(in the rows, 128 means zero)
The rows below come in pairs that one turn or mirror swaps. Which row does each named row swap with?
Sebir: [129 116 119 155 184 117 147 151 150 148 159 143 151 130 122 100 113 123
 140 135  98 130 129 150 114 140 102 156 121 149 140 110 155 100]
lazol: [147 119 127 134 178 107 135 112 153 128 143 120 141 173 136 143 122 137
 149 137 125 136 132 118 138 148 152 149 141 129 144  75 137 100]
kitu: [145 132 123 150 118 122 148  97  92 108 155 136 125 123 116 126 116 155
 141 162 159 122 104 147 142 157 112 117 131 107 101 143 166 131]
Kome: [122 117 131 148 164 115 139  85 141 138 116 121 121 108 110 114 120 135
 140 146 119 149 125 132 123 148 125  98 152 130 136  95  68 124]
numi: [120 118 127 130 152 129 143 109  91 128 133 123 132 133 142 145 132 127
 161 125 126 134 131 149 129 125 139 192  86 118 135  95 156 123]
sazef: [ 79 108 137 154 101 113 138 150 114 137 134 139 107 165 125 137 130 132
 111 127 137 137 120 109 143 165 148 168 125 150 128 120 137 123]
melir: [126 117 155 122 124 154 132 127 124 133 137 102  78 109 140 125 134 122
 129 114 136 161 168 104 167 140 131 132 112 147 134 108 132 146]
Peluk: [126 124 119 172 133 120 136  92 122 124 136 134 130 151 137 120 127 135
 124 126 120 135 111 126 162 116 131  97  89 135 141 121  83 121]
dup: [123 131 156 116 123 107 162 126 119 138 102 122 123 121  91 110  91 149
  99 158 145 154 120 130 100 139 114 118 139 159  98 136 107 113]
Pusu: [111 105 141 109 123  97 160 130 108 143 155 142 135 118 115  99 131 151
 126 137 155 142 148 117 131 167  96 148 107 157  95 141 144  93]
nepu: [107 122 127 164 146 118 135 130 125 118 117 114 112  90 117 140 124 135
 114 152 145 140 111 121 140 165 121 146 135 117 123 162 187 142]
ged: [122 119 135  94 117 115 146 154 135 142 122 135 145 167 136 100 121 129
 132 129 134 128 135 119 105 107  72 131 140 165 116 115 155  96]
dumos: [150 135 113 118 116 137 147 130  98 134 106  98  97 115  85 140 121 151
 118 128 131 133 140 155 122 121 105 153 140 142 116 154 168 149]
betis: [133 136 125 120  95 125 109 143 132 100 158 155 160 112 119 148 121 112
 163 161 143 117 120 124 105 148 117 113 134 126 131 132  98 103]
Ruda: [154 115 135  71 117 127 140 140 109 150 130 111 135  87 132 114 113 133
 131 131 119 139 129 140 135 152 125  66 131 130 141 144 114 121]
kef: [114 117 117 158 126 124 173 137 118 124 125 123 108 109 114 128 124 136
 129 130 134 162 147 115 200 137 118 150 104 120 145 120 143 133]
sife: [112 131 131 134 181 131 125 135 154 112 107 107 154  76 120 152 123 119
 141 140 115 133 109 142 125 126 127 110 113 109 157 116 115 142]
Vegu: [141 105 127 146  97 136 122 142 120 137 149 134  98 150  93 118 137 123
 130 115 142 148 123 130 136 110 166 116 174 148 130 131 126 136]
vob: [115 111 125  61 130 123 131 143 175 112 131 137 147 152 141 113 132 141
 128 151 125 133 131 121 109 159 117 147  95 136 132 119 154 140]
vak: [134 120 124 122 140 136 163 136  94 143  84 119 150 132 132 151 125 146
 147 112 143 129 136 123 130 138 107 158 105 112 142 111 188 131]
netup: [144 121 130 141  71 119 147 150 135 117 126 126 122 116 114 120 117 134
 103 131 126 136 171 139 134 107 142 138 161 125 126 137 170 126]
fumip: [141 108 138  88 136 107 116 131 127 135 142 140 115 105 147 145 130 109
 137 146 144 163 118 114 140 123 142  98 114 163 128 125  94  87]
tepad: [138 123 131 105 164 123 122 136 119 131 128 135 150 131 116 127 130 134
 145 143 121 113  88 140  61 148 117 136 102 131 124  99 171 116]
nera: [163 135 121  82 149 133 135  98 132 132 138 143 165 152 131 145 102 131
 136 150 126 138 114 138  91 137 114 100  89 142 134 132 156 130]
vun: [119 132 100 142 134 135 137 123 129 118 102 137 146 140 132 121 112 129
 151 126  98  95  89 167 116 120  86 111 140 127 145 114 153 142]
Daru: [128 125 125 130  59 125 128 165 147 110 134 122 142  86 130 118 125 120
 131 133 133 127 160 123 131 145 114 117 136 126 135 118 105 106]
nedo: [ 89 125 115 131 128 131 123 104 124 113 140 106 116 125 121 157 134 120
 137 141 116 141 128 138 142 148 163 123 139  93 160 142 113 163]
zorer: [155 123 130 143 142 125 101 120 131 125 164 160 155 148 115 151 132 122
 164 147 123 119 123 114 107 121 136 132 177 120 150 115 135 120]
sunob: [134 123 135 105 136 103 101  97 133 112 158 109 129 110 144 102 141 130
 134 160 131 135  82 133 150 140  87 147 119 142 120 148 126 118]
soza: [167 113 119 131 106 122 128 126 145 123 133 134 152 164 115 109 116 128
 129 128 137 134  93 138 121 102 150  90 174 134 137 122 151 125]
rabir: [125 129 160 131 120 138 129 150  99 139 102 117 118 146 119 109 125 151
 109 110 138 104 111 118  90 141 122  86 108 145 104 132 133 127]
tikug: [135 115 128  93 151 133 113 119  93 135 122 108 137 106  96 122 136 131
 128 117 113 128 146 134 101 107  94 144 163 153 124  96 106 142]
fava: [115 119 123 102 142  96 163 103 122 100 118 129 157 145 118 154 100 144
 104 151 150 153 161 122 148 139 159 118 146 118 115 113 127 115]
Dut: [109 119 122 113 160 131 153 191 160 141 114 135 117 126 110 141 121 130
 122 117 126 140 160 141 126 169 131  93 113 132 139 141 127 118]
tapin: [144 113 132 167 145 130 128 178 156 153 124 123 135 126 113 135 130 123
 110 116 119 147 134 124 108 121 129 144 110 149 151  72 123 116]
Pup: [104 121 118  89 142 154 134 137 148  99 135 139 106 120 121 128 140 130
 160 145 125 138 145 122 165 137  98 145 110 127 144 139 126 174]

vob swaps with Pup
dumos swaps with lazol
soza swaps with Vegu
numi swaps with vak
Peluk swaps with rabir
Dut swaps with sunob
kitu swaps with tapin
fumip swaps with Ruda

